One turn sends every row of this set to another row. A few are shown first. Where does it send the rows asked after them?
sigan: [5, -16, 9, -19, -30, -5, -11, 8, -3, -18, 3, -7, 5, 1, -4, 20, -18, 11, -20]
Fal: [0, 20, 18, -1, -27, 16, 1, 30, -1, -22, 18, -5, -12, -15, -10, 3, -3, -3, -8]
kibo: [-6, -8, 1, 3, 3, 11, 25, -4, 21, 15, 12, -15, 15, 9, 16, -2, 23, -1, 14]
Gipe: [-4, 16, -14, -8, 5, 17, 19, 8, 7, 15, 33, -13, -3, -4, -26, 8, -21, -12, 21]
Zosed: [4, -2, -10, 2, -1, 53, 9, 16, -2, 27, 6, -12, 10, 9, 1, 12, -16, 12, 24]
vun: [-4, 20, -1, -15, -10, 24, 27, 20, 10, 23, 27, -16, 20, 7, -23, 3, -20, -13, 0]
zivu: [-1, -10, -5, -4, 21, 12, 24, -9, 5, 6, 11, -11, 21, 11, 6, 1, 0, 8, 32]
Bemin: [19, 13, 1, -14, -9, 28, 16, -11, 8, -23, -11, 11, 23, -8, -8, 7, -1, 2, 15]
susup: [3, 6, 8, -14, -9, 10, 36, 6, 25, -38, -10, -11, -2, -1, -4, 3, 2, 6, 2]
pidiz: [10, -2, 3, -12, -18, -4, -6, 19, -5, -9, 17, 1, 6, 0, 3, 22, -12, 4, -28]
zur: [13, 8, -2, -20, -30, 14, -6, 10, -14, -29, -10, 1, 2, 6, 11, -3, -35, 2, 11]
rugu: [-1, -16, -16, -33, -2, 1, 26, -8, -4, -2, -10, -21, -17, 10, -9, -2, 6, 5, 13]
dag: [6, -15, -12, -25, 10, 5, 19, -12, 7, -5, -7, -16, 8, 13, -13, -5, -1, 16, 33]
fomem: [-23, -5, -6, -20, -21, 24, 32, 20, -6, -18, -16, -10, -7, 10, 11, -12, -30, 3, 2]
pilev: [-5, -11, -2, -13, -17, 19, 19, 9, -26, 31, -1, -1, 6, 2, 14, -12, -21, 26, 5]
Tebe: [-8, -4, -13, -26, -13, 32, 5, 15, 28, 13, 8, -32, 11, -7, -30, -4, -13, 11, 22]
fakez: [10, 10, 7, -16, -32, 0, -3, -11, -9, 31, 2, -9, 0, 13, -19, -19, -20, 2, 3]
tuka: [-4, -1, 4, 8, -1, 26, -22, 23, 17, -16, 8, -24, 12, -7, 16, -8, -30, 7, 5]
dodes: [-9, 17, -13, 4, 8, 40, -8, 2, 4, 1, 13, -5, 14, -7, -9, -8, -24, -12, 24]
sas: [3, 15, 5, -13, -29, 2, 17, 0, 9, 25, 17, -11, 4, 14, -20, -9, -16, -25, -7]
lebo: [-12, -1, -9, -21, -19, 35, 1, 9, 27, -18, -16, -16, 18, 6, -13, -19, -23, 0, 23]
leda: [0, -7, -14, -26, -4, 15, 20, -2, -14, 18, 0, -10, -15, -6, -5, 3, 24, 3, 2]
Samu: [5, 12, 3, -1, -19, -16, 26, -1, 17, 11, 24, -3, -9, 18, -8, -13, -12, -15, 11]
dup: [-15, 1, 4, -15, -13, 12, 19, 19, 8, 20, 0, -40, 4, 19, 1, -11, -35, 32, 11]
gemo: [-4, 14, 2, -14, -13, 25, 14, 22, -30, 0, -7, 12, -8, -7, -6, -18, -11, 25, 3]
Fonu: [1, -19, 10, 2, -20, 6, 35, 5, -7, 4, -6, -11, -20, 30, 3, -2, -25, 3, 11]
teni: [-24, -22, -8, -22, -25, 22, 23, 16, 14, 17, -6, -35, 0, 7, 9, -9, -21, 14, 3]
kudo: [11, 7, -1, -3, 9, 24, -11, -1, 7, -4, -11, -18, -8, -24, 0, -6, 7, 32, 2]
gek: [6, 6, -8, 1, -2, 24, 12, -21, -6, -8, -7, 2, 9, -5, 26, 10, -13, -15, 3]
Lelag: [-16, 20, 1, 19, -4, 8, 4, 5, 13, 2, 19, -11, -16, 3, 10, -17, -12, -20, 3]
dufe: [14, 12, -1, -8, -12, 3, -15, 23, 12, -7, 25, -2, 14, 0, 3, 24, -7, 14, -14]
bagu: [-7, 11, 16, 12, -7, 25, -13, 31, 14, -15, 22, -21, 1, -19, 0, -2, -9, 3, -5]
Rugos: [3, 11, -1, -5, -16, 2, -13, 17, 25, -16, 23, -19, 12, 7, 10, 28, -15, 16, 2]
Fiki: [20, -1, 3, -2, -2, 21, 14, 9, -24, 19, 7, 8, -16, 7, -31, 0, -13, 5, 10]
sonod: [3, 20, 13, 2, -25, 4, -4, 15, 11, 1, -1, 2, -15, 1, -10, -35, 8, 14, 1]
bagog: [-7, -1, 0, -8, -15, 7, -12, 7, 4, -18, 16, -22, 9, 2, 10, 35, -29, 19, 10]
vokib: [5, -2, -2, 2, -10, 11, -8, -17, 24, -6, -18, -21, -7, -4, 26, -9, 0, 1, -4]
teke: [-3, 8, 0, -3, 17, 19, 28, 12, -4, -19, 1, -18, -19, -18, 4, 10, -4, 19, -4]
sot: [0, -13, 6, -18, -23, 7, -18, 2, -7, -18, 3, -14, 11, -2, -6, 28, -28, 23, 3]
Ruso: [10, -15, 8, -6, -29, 28, 9, 6, 21, 8, -16, -14, 10, 26, -7, -9, -12, 25, 30]
dirok: [22, -1, 1, -6, -19, 17, 1, 15, 29, 15, 2, -12, -14, 12, -34, -12, 7, -3, 3]
foneg: [20, 4, 9, -10, -28, -4, 8, 0, 0, 25, 3, 11, 10, 11, -8, -26, -4, 19, 14]
vudi: [4, -3, -6, -8, -12, 21, -19, 11, 1, -22, -7, -13, 12, 6, 22, -7, -43, 7, 12]
beka: [10, 18, 8, -17, -38, 10, 3, 19, -13, -29, 1, 5, -12, -2, -5, 1, -15, -4, 0]
Muniz: [-4, 3, 4, -14, -17, 6, 5, -1, -21, 31, -1, -22, -4, 14, -2, -13, -35, 26, 10]
fafol: [-7, 12, 1, -19, -9, 29, 19, 29, 22, 17, 14, -31, 23, 10, -20, -5, -21, 21, 11]
gure: [2, -2, -2, -13, -9, 18, 12, 1, 10, 22, 5, -10, 4, -4, 1, -4, 39, 5, 4]
torip: [-4, -4, -10, 6, -6, 28, 21, 21, 24, 19, 13, -27, -17, 20, 6, 6, -10, -17, -2]

dag moves to rugu
dufe moves to Rugos
And these:
torip moves to Zosed
susup moves to teke
bagu moves to tuka
pilev moves to foneg
vun moves to fafol
fomem moves to gemo

One turn sends every row of this set to another row. A few are shown first. Where does it send the rows asked after them?
Dodid: [23, -1, -12, -23, -2, 14, 15, -4, -23, 13, 2, 6, -5, -10, -2, 19]
goni: [30, -4, -24, 18, -6, -13, 13, 7, 0, 6, 29, -11, -10, -3, 2, -8]
lop: [-5, -12, -31, 12, 6, -20, 15, 26, -9, 4, 18, 5, -9, -13, -2, 4]
gazi: [20, -7, 1, 21, -25, -14, 4, 14, -17, 3, 19, 2, -30, 4, 5, 22]
Mutur: [13, 8, 17, -6, -10, -12, 6, 6, 1, 28, -4, 2, 27, 16, 22, 1]
Pav: [19, 5, -2, -10, 2, 0, 4, 12, 2, -23, -17, -14, 20, 4, 22, 4]
Sope: [5, -7, -36, 20, -2, -10, 1, -1, 5, 5, 14, 11, -25, 1, -21, 18]
ziv: [-5, -1, -4, -18, -16, 17, 9, 22, -13, -12, -14, -18, -10, 10, -1, 24]
vop: [-6, -1, -21, 15, -24, -8, -27, 4, 1, 1, 35, -2, -8, 1, -4, 18]
mamu: [-12, 5, -18, -19, -7, 1, -8, -1, 0, 10, -5, 3, -1, 9, 19, 46]
vize: [11, 9, 5, 3, -32, 13, -10, -6, 7, 25, -12, 3, -11, 20, 13, 26]
Bime: [-11, -29, -19, 12, 4, -23, -12, 4, 18, -2, 7, -8, -15, -4, 7, 0]
begi: [6, -7, -33, -14, -3, 6, 15, 31, 24, 5, -11, -2, 1, -6, 4, 13]
Dop: [-24, 6, -4, 5, -5, 5, -4, 12, 6, 9, -37, 7, -4, 2, 14, 7]
vez: [4, 14, 20, 20, -20, -8, -7, 23, 2, -3, -13, 13, -22, 5, 16, 4]
Zevas: [1, 3, 22, 9, -11, -21, 4, 20, 10, 31, -5, -16, -17, 18, 4, 23]
gogot: [35, 7, -22, -24, 1, -5, 14, 14, 6, 5, -5, 10, -2, 2, -2, -9]
Boti: [18, -10, -21, 23, 7, -5, -1, -5, -13, 0, 12, -1, -22, -2, -19, 17]
rara: [14, -2, -3, -15, -39, 13, -21, 3, 3, 14, -11, -11, -3, 13, -6, 9]
Kep: [22, 15, -4, -17, -12, -7, 0, -22, 3, 0, -1, 2, 23, 19, 1, 24]
pipo: [9, -7, -2, 10, -1, -41, 15, 13, 1, 14, 18, -3, -10, 17, -9, -5]
gepop: [-4, 18, 1, -8, -28, -3, 7, 17, 9, 15, -7, -3, 24, 9, 6, -17]
gipi: [3, -2, -9, 35, 2, -17, 3, -4, -7, -11, -9, -9, -14, -18, 13, 8]
Regak: [11, 10, -17, -1, 20, 22, 10, 5, -4, 15, -4, -13, 3, -9, 21, 20]
Bulug: [-2, 14, -3, -22, -22, 4, 23, -6, 6, 4, 1, -4, -12, 31, -4, -5]
natip: [-5, -18, 4, -12, 5, -4, -17, 11, -5, 10, -34, -3, 7, 0, 10, 9]
sokip: [11, 27, -16, 5, 17, 20, 8, -2, 18, 6, 6, 11, 11, 14, 2, 4]
reve: [-1, -1, 4, -9, -7, -11, -45, 12, 4, 4, 9, 3, -2, -1, 12, -1]
pebu: [21, 4, -29, 31, -7, -12, 9, 3, 14, 6, 32, 0, -1, 1, 4, 5]
roru: [-1, -6, -21, 27, 18, -11, 11, 18, -11, 0, 21, 5, 4, -12, 5, 18]
larom: [-1, 27, -13, 26, -6, -29, -1, -1, -4, 2, 17, -7, 13, -2, -10, 1]
sif: [-7, 8, 12, 15, -33, -10, 4, -8, 6, -3, -16, -2, 6, -22, 0, -3]
gela: [-12, 13, -16, -16, 2, -5, 11, 7, 20, 6, -5, 1, -4, 17, 38, -1]
mov: [-8, -21, 22, -5, -7, -17, -5, -12, 14, 20, 7, -2, -2, 3, 10, 0]
tinod: [-5, 1, -20, -7, -13, 25, 15, 6, 17, 7, 8, 17, 5, 8, -14, 25]
kabot: [-4, 20, -5, 1, -23, -19, -23, 10, 3, 15, -5, -27, 8, -12, -10, 13]

sokip moves to Regak
larom moves to gipi
vez moves to Zevas
And these:
Boti moves to goni
natip moves to rara
gela moves to mamu

